(in the rows, 128 means zero)
These are runs of 8 systems, one row a step. Runs of the same system follow the same rule from any start.
path 1, K (8 x 26):
[[ 94 189 147 131 138 132  65 135 104 158 107 128  29 138  90 133 119 154
  173 148 112  99 139  92 120 122]
 [114 125 153 161 125 118 185 148 133 170 123 199 153 105 184 110 182 158
  139 115 140 123  92 104 115 158]
 [129 169 102 170 152 136  84 101 182 162 159 103 127 139 134 104  95 100
  118 118 128 163  83 148 135 102]
 [ 88 168 161 158 116 123 119 147  90 159  94  97  91 124 106 135 151 157
  123 166 134 101 153 127 121 160]
 [136 109 147 140 148 125 129 157 151 152 154 172 110 117 172 131 149 157
  157 104 130 143 103 103  90 109]
 [132 161 112 162 128 143 117  99 144 171 125 138 143 136 103  88 122  96
  129 134 122 117  90 133 163 129]
 [ 91 159 157 142 122 113 109 140 124 143 111 101 127 122 147 158 145 150
  112 134 151 142 143 156  99 151]
 [129 132 131 140 147 124 124 141 137 141 144 155  79 120 134 117 117 142
  159 121 107 126 123  85 119 108]]
path 2, K, 8 rows:
[[138 160 117  84 167 128 145 139 130  84 141  68  54 135 139  99  79 158
  130 148 119  87 134  95 110 128]
 [159  57 152 172 122 126 195 174 114 155 136 120 162  97 124  98 157 134
  114 145 120 103 137 120 124 127]
 [154  98 120 124 125 157  55 117 147 140 141 118 149 153  98 148 134  98
  130 114 135 153 112 176 119  85]
 [109 162 150  83 112 120 114 113  98 125  74 154 116 123 101 149 121 123
  148 129 131  86 156 133 139 154]
 [116 118 124 128 133  93 168 127 147 106 142 175 147 105 180 141 116 133
  128  95 122 164 136 107 122 131]
 [130 138  82 152 130 140 128 102 130 109 155 100 123 156 111  98 114 114
  110 147 109 149 112 118 161 118]
 [127 124 148 112 126 138 137 151 104 117 118  82 123 137 134 135 155 159
  111 155 150 103 138 147 101 149]
 [161  95 143 117 145 130 127 150 145 142 135 146 118 107 127 120 110 121
  153 110 118 108 129 117 109  96]]
path 3, W:
[[126 163 140 149 112 148  95 103 118 201  84 169 132 128  68  98 139  92
  158 136 122  80 104 132 167 133]
 [ 83 164 154 142 126  97 126 128 152 144 120 146 156 109 194 167 145 147
  111 101 160 172 124 156  94 155]
 [114 169 102 158 152 118 115 115 141 131 152 131  65 133 118 101  83 128
  147 133  93 140 123  77 147 106]
 [119 118 131 177 114 138 176 144 106 148 133 123 154 136 143 103 187 152
  103 158 138 126 104 122 135 159]
 [154 123 133 127 159 145  89 146 165 147 154  93 106 134 139 123 116 133
  135 122 138 131 103 145  90  93]
 [121 134 160 159 115 123 126 137 109 178  95 144 126 107  91 120 135 118
  142 139 120  94 143 126 142 136]
 [114 128 130 141 125 119 110 122 148 136 141 161 149 128 161 156 145 129
  128 102 137 176 115 141 113 122]
 [116 176 111 132 138 132 115 106 131 133 125 129  98 140 117 106 107 123
  135 137 117 117 111 112 147 131]]
path 4, V (8 x 26):
[[119 179 154  32 147 143 125 145  88  84  92  78  44 147 130 132 123 188
  147 161 149  42 143 113  95 166]
 [176  45 141 131 146  89 217 169 153 119 151 174 150  62 156 104  86 116
  143  93  96 115 160  83 121 101]
 [147  96  87 153 100 154  77  85 130 118 138  96 191 163  71 138 127  64
   93 132 122 174 126 189 171  99]
 [ 96 177 158  53 120 132  91 130  85 100  77 106  84 146 123 175 143 164
  136 145 156  87 157 147 101 164]
 [145 100 123 108 151  91 191 143 145 100 147 188 110  90 168 114  83 133
  156  94  97 127 147  64 126 113]
 [143  99  84 165 108 141 142  97 131 112 149 100 194 150 104 109 129  84
   80 141 120 164 117 161 172 122]
 [114 151 150  83 130 144  84 140 105 107 107  66  95 153 120 161 143 160
  120 151 158 107 144 162  91 142]
 [148 103 144 106 144 110 164 154 124 121 125 174  93  94 131 116  98 136
  167 110 101  94 152  75 121 113]]
path 5, A, 8 rows:
[[138 143 144 147 116 171 143 121 127 202 103 175 168 144 133  79 208 135
  140 141 162  77  44 142 137 163]
 [ 98 197 158 159 160  95  95 131 191 185 126 125 117  89 178 138  90 129
  132  94 148 152 114 150  91 126]
 [ 83 147 128 210 111 114 115 137  92 162 129 147  78 131  88 126 144 141
  140 158  91 152 152  79 154 127]
 [123 121 115 146 129 160 131 132 127 135 162 147 133 168 171 118 201 167
  125 137 148 154  63 120 110 136]
 [141 175 138 138 163 137 119 131 163 176 128 102  98 116 135  83  98 129
  139 133 135  86  92 127 116 125]
 [108 116 164 197 116 108 132 160 120 182 119 128 137  98 120 136 149 135
  122 136 124 139 151 130 118 130]
 [120 131 114 144 126 147  76 117 135 141 150 159 110 158 125 141 153 132
  147 119 124 165  99 121 125 102]
 [114 172 133 131 128 136 141 118 122 154 106 142 122 132 134 102 146 138
  132 139 139  94  99 122 137 157]]
path 6, V, 8 rows:
[[137 117 170  55 105 127 120 123 104 140  60 213 153 108 111 158 146 113
  173  97 140  72 144 138 127 144]
 [109 165 101 108 133  83 135  78 172  98 129 178 162 105 169 147  64  88
  123  73 119 175 134 131 151 128]
 [ 83 160  93 160 110 115 148 105  94  82 139  83 121 155 123 131 128 142
   83 164 115 168 151 116 161 158]
 [146  95 126 104 146 149 148 163 110  91 160  94  93 154 156 125 161 184
  123 150 137 120 116 110  88 126]
 [188  91 130 116 150 145 145 142 143 146 134 115 132 112 103  84 102 105
  140 129 117  76 116 127 130 102]
 [133 108 156 131 107 118 104 129 127 151  96 125 174 106 101 157 126  97
  120 116 137 126 159 177 125 125]
 [101 152 125 103 122 115  85 108 120 109 115 162 103 137 122 167 114 126
  150 110 118 149 149 122 128 121]
 [114 141 107 117 124 117 174 109 115  97 127 159 134 131 151 113 130 135
  123 129 120 128 122 100 151 154]]
path 7, W:
[[144 107 122 156 107 161  84 114 121 164 128 129 160 153  79 122 161  97
  128 138 129 132 105 162 147 109]
 [104 166 160  95 129 125  90 128 128 142  96 136 118 128 145 162 143 144
  141 117 158 114 127 155  96 146]
 [116 146 130 139 140  94 150 126 145 135 127 170 109  96 146 121  88 122
  146 107 103 135 142  91 137 123]
 [116 128  95 170 117 131 146 108 125 121 150 121 152 148 131 112 143 122
  100 142 120 163 108 123 156 135]
 [131 139 132 117 141 148 110 143 123 123 138  82  98 152 134 124 142 155
  123 149 143 113 114 137 101 130]
 [147 105 157 136 136 122 144 158 126 158 118 141 120  99 122 116 123 130
  148 125 119  94 138 115 114 119]
 [131 113 123 151 117 127 111 115 141 144 130 151 165 127 121 135 133 101
  125 111 125 156 122 149 139 114]
 [105 168 126 115 126 130  99 109 122 124 115 121 112 144 124 140 130 132
  129 133 135 130 125 138 129 139]]
path 8, X, 8 rows:
[[126 156 115 143 157  51 183 106 192 111 138 143 140  53 165 111   4  81
  120  78  91 150 171 102 152 114]
 [ 96 107  82 197  92 135 144 114  83  86 163  58 152 172 104 133 165 134
   56 185 114 195 148 137 167 143]
 [158 109 134  36 147 175 105 153  99  79 136 105  73 177 135 139 164 182
  154 145 148  85 107 121  78 121]
 [180  97 157 107 144 110 176 145 150 159 100 154 154  66 112  91  78  87
  152 102 114  57 146 124 135 117]
 [111 115 122 169 102 113  91 104 137 136 124 112 190 125 108 170 124  84
   91 116 131 192 154 185 145 117]
 [ 92 170 113  88 118 138  87 104  87  85 117 139  71 170 111 158 139 153
  144 144 123 133 138 107 133 140]
 [143 112 128  95 139 109 207 139 132 103 129 167 137 101 174 104 120 144
  136 112 124 101 124  93 126 147]
 [150 114 106 154 142 125 132 121 161 123 157  72 159 126 127 111  93 100
   90 128 125 152 124 158 133 106]]
path 9, S, 8 rows:
[[115 139 144 122  88 156 169 109  97 155  80 149 214 147 142 115 220 134
   98 150 180  90  82 178 143 202]
 [120 165 146  92 178  88  91 137 189 118 146 128  80  93 185 161  51 138
  152  75 129 155 144 125  72  95]
 [108 123 109 198  97 121 176 122  76 137 120 135 123 127  72  88 138 118
  116 174  83 120 155  79 193 146]
 [139 101 124 111 133 160  96 132 146 117 161 129 153 168 176 157 187 155
  119 113 164 171  76 165  83 115]
 [145 173 135 105 159 126 123 125 140 145 107  98  78 107 100  87  64 115
  149 136 114  59 133 111 136 124]
 [112  84 157 174  98 106 161 151 108 154 116 162 177 101 136 151 174 133
  115 124 131 150 152 135 125 143]
 [127 150  95 109 143 144  61  97 149 112 152 136  99 163 120 140 105 114
  146 112 120 162 107 129 131  92]
 [117 155 139 121 120 127 178 129 102 131  98 117 132 123 131 100 146 144
  115 156 139  77 125 123 140 177]]
path 10, T, 8 rows:
[[180  46 152 210 156 134 164 204 130 192 177 122  75  90  92  67 125 145
  163 150  82  96 136  60 113  70]
 [162  83 133 165 101 188  59 118 134 201 126 129 202 164  77 127 200  85
  124 131 156 137  73 204 134 102]
 [ 90 221 168  74 137 122  40 106 140 160  68 136  88 123 126 171 104 127
  161 106 157  98 131 165 101 144]
 [ 81 148 149 175 119  72 183 138 123 151 113 221 116  78 164 132 125 143
  152 105 102 147 153  62 141 149]
 [119 132  66 194 132 139 134 100 154 118 193 122 148 168 159 102 146 126
   95 133 118 204  73 118 154 114]
 [132 168 136 124 151 160 116 146 117 138 127  41  77 154 121  96 141 166
  113 177 149  79 105 139 105 146]
 [153  77 184 140 144 119 134 190 135 176 123 146 117  83 130 134 137 143
  158 116 127  98 148 121  82 104]
 [135 116 114 163 111 136  83  97 143 166 127 172 162 132  87 132 128  76
  142 107 113 156 111 147 161  97]]
path 11, S, 8 rows:
[[117 162 121 118 134  72 159  92 167 122 108 184 159  77 151 128  51  80
  134  76 109 140 153 118 158 132]
 [ 77 144  90 173 102 110 137 103 102  85 148  99 140 155 133 149 142 134
   78 150 119 199 151 130 157 148]
 [147 111 112  86 152 159 130 147 114  78 162  86  80 168 147 120 144 174
  127 152 133 116 112 110  97 120]
 [180  82 144 126 142 133 171 157 140 154 127 118 148  97 115  86 111 112
  134 129 123  70 125 129 125 116]
 [129 108 147 149 110 121  87 125 139 158 114 125 169 115 102 160 126  91
  120 111 132 151 149 176 126 110]
 [103 159 127  88 115 127  92 104 100 105 101 147 104 146 109 159 127 131
  143 129 127 121 146 127 137 141]
 [125 126 115 107 130 114 182 123 124  99 130 166 138 121 166 118 130 139
  129 116 126 124 122  99 134 148]
 [136 124 105 153 143 121 140 121 154 118 159  96 141 129 142 112 102 114
  103 126 120 157 120 134 133 115]]
path 12, T, 8 rows:
[[150  84 134 139 151 109 106 151 186 127 169  89 167 108 171 161 104 116
  104  92 144 189 135 177  79  83]
 [121 148 118 135 111 143  89 109  83 135 101 115  81 148  38 114 113 107
  146 164  96  94 153 108 172 121]
 [120 104 156  95 114 128 150 142 119 121 115 180 168 126 182 162 190 158
  130 107 163 133 112 145  93 154]
 [141 159  97 125 157 113 119  98 172 121 147 130 111 116 129 102  48  91
  139 104 103 137 122 115 147  99]
 [101 126 139 167  99 125 162 137  84 133 109 101 150 132 116 127 170 145
   94 168 134 123 147 137 141 167]
 [146 105 124  98 152 137  96 142 146 103 162 126  98 142 152 148 122 146
  144 109 129 150 120 123  89  91]
 [146 130 128 133 124 135 151 120 118 152 106 141 136 115  95  87 118 104
  137 142 118  77 123 117 161 137]
 [115 120 142 130 121 116 117 131 138 127 128 117 165 123 154 163 143 128
  107 113 149 161 138 167 104 133]]
path 13, J, 8 rows:
[[ 87 125 150 168 119  84 111 147 120 135 130 141 107  98 128 176 114 136
  131 115 106 179 187 114 114 114]
 [128 118  90 141 119 153 129 110 103 112 151 168 108 169 112 107 160 134
  142 144 105 141  99  85 161 119]
 [139 154 128  98 144 143 153 123 142 122 124  98 143 136 163 103 137 141
  110 135 158  95  90 150 113 156]
 [132 120 154 149 145 102 126 156 147 147 131  96 118  91 129 134  91 125
  122 120 121 129 160 136 104 110]
 [126  97 125 161 106 138 112 132 104 143 132 154 134 139  92 135 156 119
  138 137 110 144 135 121 144 111]
 [127 151 121  92 129 147 111 105 130 124 119 148 134 151 140 128 143 130
  136 120 145 117  94 139 128 138]
 [116 155 140 126 141 102 149 130 141 132 115 122 122 100 147 123  95 129
  124 121 126 116 143 125 123 140]
 [122 106 122 165 123 120 136 139 122 126 148 125 129 126 127 133 136 132
  117 133 113 159 140 116 131 119]]
path 14, J:
[[ 77 181 183 151 102  90 120 131  86 179  48 147 109  81  78 147 114 117
  143 143 119  83 193 126 149 165]
 [ 99 108 108 148 120 109 140 122 137 105 168 219 135 139 193 162 167 154
  141  90 118 214 109  88 120 118]
 [132 187  73 134 147 152 139  87 136 111 148  83  99 164 116  60  96 123
  113 161 117 104  82 109 170 138]
 [125 108 178 137 135 120 161 186 115 141 119  70 136 106 164 139 164 176
  101 151 161 109 146 153  73 156]
 [166  86 127 148 147 134  87 145 157 158 157 147 106 117 100 122  99 102
  164 105  98 138 128 114 118  61]
 [116 145 131 141  93 147 118 100 103 159  89 152 170 144  91 122 170 106
  124 142 140 106 110 156 162 158]
 [101 169 138  93 143 108 106 121 151 112 127 143 111 125 179 163 115 148
  137  97 145 151 126 136  94 134]
 [120 137 117 167 133 109 165 131 121 132 135 132 102 111 115  96 100 126
  130 144  93 121 145  81 157 128]]
path 15, A:
[[139 132 140  71 162 136 103 156 128  92 139  76  62 139 143 144 109 167
  139 135 138 108 141 125  76 113]
 [167  72 141 141 124 123 181 150 116 149 119 161 143  94 101  95 125 112
  147 128 101  85 142  99 146 117]
 [134 117 115 132 116 133  95 101 154 128 134 123 189 140 131 150 132  92
  103 106 143 172 113 185 132 115]
 [105 174 138  87 126 124  94 116 105 115  94 119  86 136 106 146 110 134
  142 136 128 101 152 128 128 141]
 [124 101 132 128 124 105 186 145 117 109 133 171 138 107 160 128 140 146
  133 117 116 133 142  94 128 139]
 [147 125  89 138 139 139 122 104 151 111 160 103 140 148 126 106 102 106
  109 128 118 152 105 135 147 107]
 [125 134 152 114 123 136 122 143 104 130 103  84 125 130 109 134 140 141
  116 153 144  93 145 154 114 147]
 [143  94 146 113 136 118 127 150 134 128 133 163 122 107 140 144 123 133
  152 104 120 130 141 116 104 105]]
path 16, X:
[[135 134 161 158 127 117  62 124 168 208 104 149 159  95  99 146 107  77
  147  93 132 134 131 179 121  97]
 [ 62 183 130 164  98 111  86  97 104 151 102 181 116 138 113 161 149 125
  139 126 118 168 137 119 154 145]
 [100 161 107 121 139 120 159 119 135 102 151 175 104 142 193 123 142 165
  136 116 128 156  95  83 123 147]
 [146 139 112 157 158 130 173 136 154 136 161  86 120 124 153  69 108 138
  108 143 126 113  96 114 127 130]
 [143  98 155 165 131 143 117 168 121 164 134  72 126 127 111 122 156 143
  112 156 141 116 130 152 101 119]
 [141 107 152 125 126 145  81 142 122 162 118 156 111 129  98 141 146 125
  164 119 124 112 126 130 113 100]
 [117 148 133 133 117 120 123 104 139 155 107 186 155 116 131 127 129 106
  144 104 129 129 112 133 146 136]
 [ 94 171 118 145 133 110 125 110 142 124 133 127 128 130 157 135 118 133
  112 121 132 162 122 129 130 142]]

Name the system that made each run.
path 17, 2 rows:
[[123 198 145  66 142 124 119 103 137 120  80  76 131 120 131 126  88 120
  112 131 160  68 132 174 122 166]
 [109 102 152 150 132  74 161 162 120 112 134 139 103  80 143 157  92 142
  134 115  98 154 199  92 112 116]]

V
path 18 (2 x 26):
[[ 99 177  99 140 111 105 137  78 122 113 108 133 144 125 105 118  85  91
  111 129 107 136 146 127 185 148]
 [101 128 118 124 125 121 150 139 105  78 148  98 114 149 166 150 152 171
  101 144 136 164 140 118 110 149]]

W
path 19:
[[ 87 175 123  77 124  93 109  98 130  82 107 162 122 124 160 179  96 127
  132  96 129 160 155 132 125 145]
 [109 139  86 136 127 109 182 110 112  74 151 132 111 137 145 108 108 139
  111 141  99 150 139  78 161 143]]

V
path 20, 2 rows:
[[122 126 142  93 145  80 163 150 118  70 119  60  99  91 135 149  55 140
  103 135 116 115 213 124 108 135]
 [159  31 102 132 107 133 152 141  93  76 153 125 148 137  85 135 134 113
  116 141  92 148 171 111 150  95]]

X
path 21, 2 rows:
[[ 81 153 116 196  72 145 143 100  54 173  93 226 117 154  65  98 199 125
  156 165  95 114 112  65 206 164]
 [118 166 119 109 158 138 122 117 192 126 168 136 157 151 246 140 162 166
  108  93 184 179  42 164  71 142]]

T
path 22 (2 x 26):
[[135 146  92  98 150  88 160  94 168  68 145 108 148 106 160 124  38  95
  104  98 113 151 149 128 146 123]
 [116 107 103 141 105 129 153 128  72  76 133  76 119 152  87 129 137 137
   93 175 105 136 171 116 157 142]]

W
path 23 (2 x 26):
[[125 102 151 190 137 149  67 176 124 180 160 105  75 143 109 141 168 159
  146 148 125 156 120 121  86  86]
 [134 150 151 121 123 161 100 124 123 190  97 180 121 138 111 107 172 129
  169 128 143  76  78 127 127 136]]

K
path 24, 2 rows:
[[135 108 152 107 162  99 250 195 113  92 146 136  67  87 200  90 127 209
  143 141 118  75 145  37  89 156]
 [207  33  87 184 141 150 160 130 169 144 188 102 196 126  98  66 108  68
  104 126 100 144  97 140 159  69]]

W
path 25 (2 x 26):
[[135 111 129 170 114 140 121 131 121 146 129  59 168 134  96 120 141 110
   83 158 137 134 136 176 137 131]
 [128 112 158  90 131 135  77 154 111 122 115 120  87 132 111 171 134 147
  153 125 132 118 157 134  88 108]]

K
path 26, 2 rows:
[[ 94 165 132 213 157 116  90 154 156 171 174  94  65 129 155 126 126 166
  127 138 121 184 115 107  95 105]
 [129 129 140 180 128 166 120 156  94 183 136 130  76 151  95  86 187 164
  153 171 121  92  93  91 129 126]]

S
path 27:
[[161 132 108 114 134 178 155 115 132 153 136 180 136 161 144  62 181 138
  152 134 142  79  36 102 143 142]
 [139 156 158 143 154 111 133 140 178 172 115  63 165  88 156 113  94 113
   96 121 161 108 120 188  98 140]]

W
path 28 (2 x 26):
[[113 151 195 178 127  94  74 148 160 218  80  56 170  67  99 159  92  87
  100 121 154 118 175 223 100 126]
 [ 77 125 151 156 108 102  63 146  94 145 120 211  59 124  99 193 141 145
  185 111  89 177 180  76 120  95]]

K
path 29:
[[115 103 126 195 105 112 135 123 131 162 136 191 167 114 125 135 153 107
  131 111 110 176 124 117 152 117]
 [107 180  98 124 132 151  89  94 139 124 141 125 118 174 146 124 146 136
  124 132 143 154  77 139 133 136]]

X
path 30:
[[195   9 154  87 112 177 134 173  84 131 123 190 139 142  88 130 203 136
  177 126 122  79 119 112 109  97]
 [166 151 111  70 133 136 108  65 184 137  99 169 208 122 131 116  83  53
  134  73 149 106  84 188 154 124]]

J
path 31, 2 rows:
[[139  91 130 134 111 133 138 138  77 121 113 133 104 128  65 120 131 123
  143 156  93  93 167  97 156 120]
 [150  91 131  76 121 135 131 120 137 103 125 160 179 135 155 154 150 119
  127  97 149 135 114 159 112 127]]

V
path 32:
[[114  58 148 207 110  65 150 159 141 141 147 164 172  64 136 169 108 102
  115  94  94 209 198 121 127  95]
 [114 147  57 128 104 177  66  68  95  86 154 125 112 215  78 125 155 113
  123 156 110 170  94 124 180 114]]

T
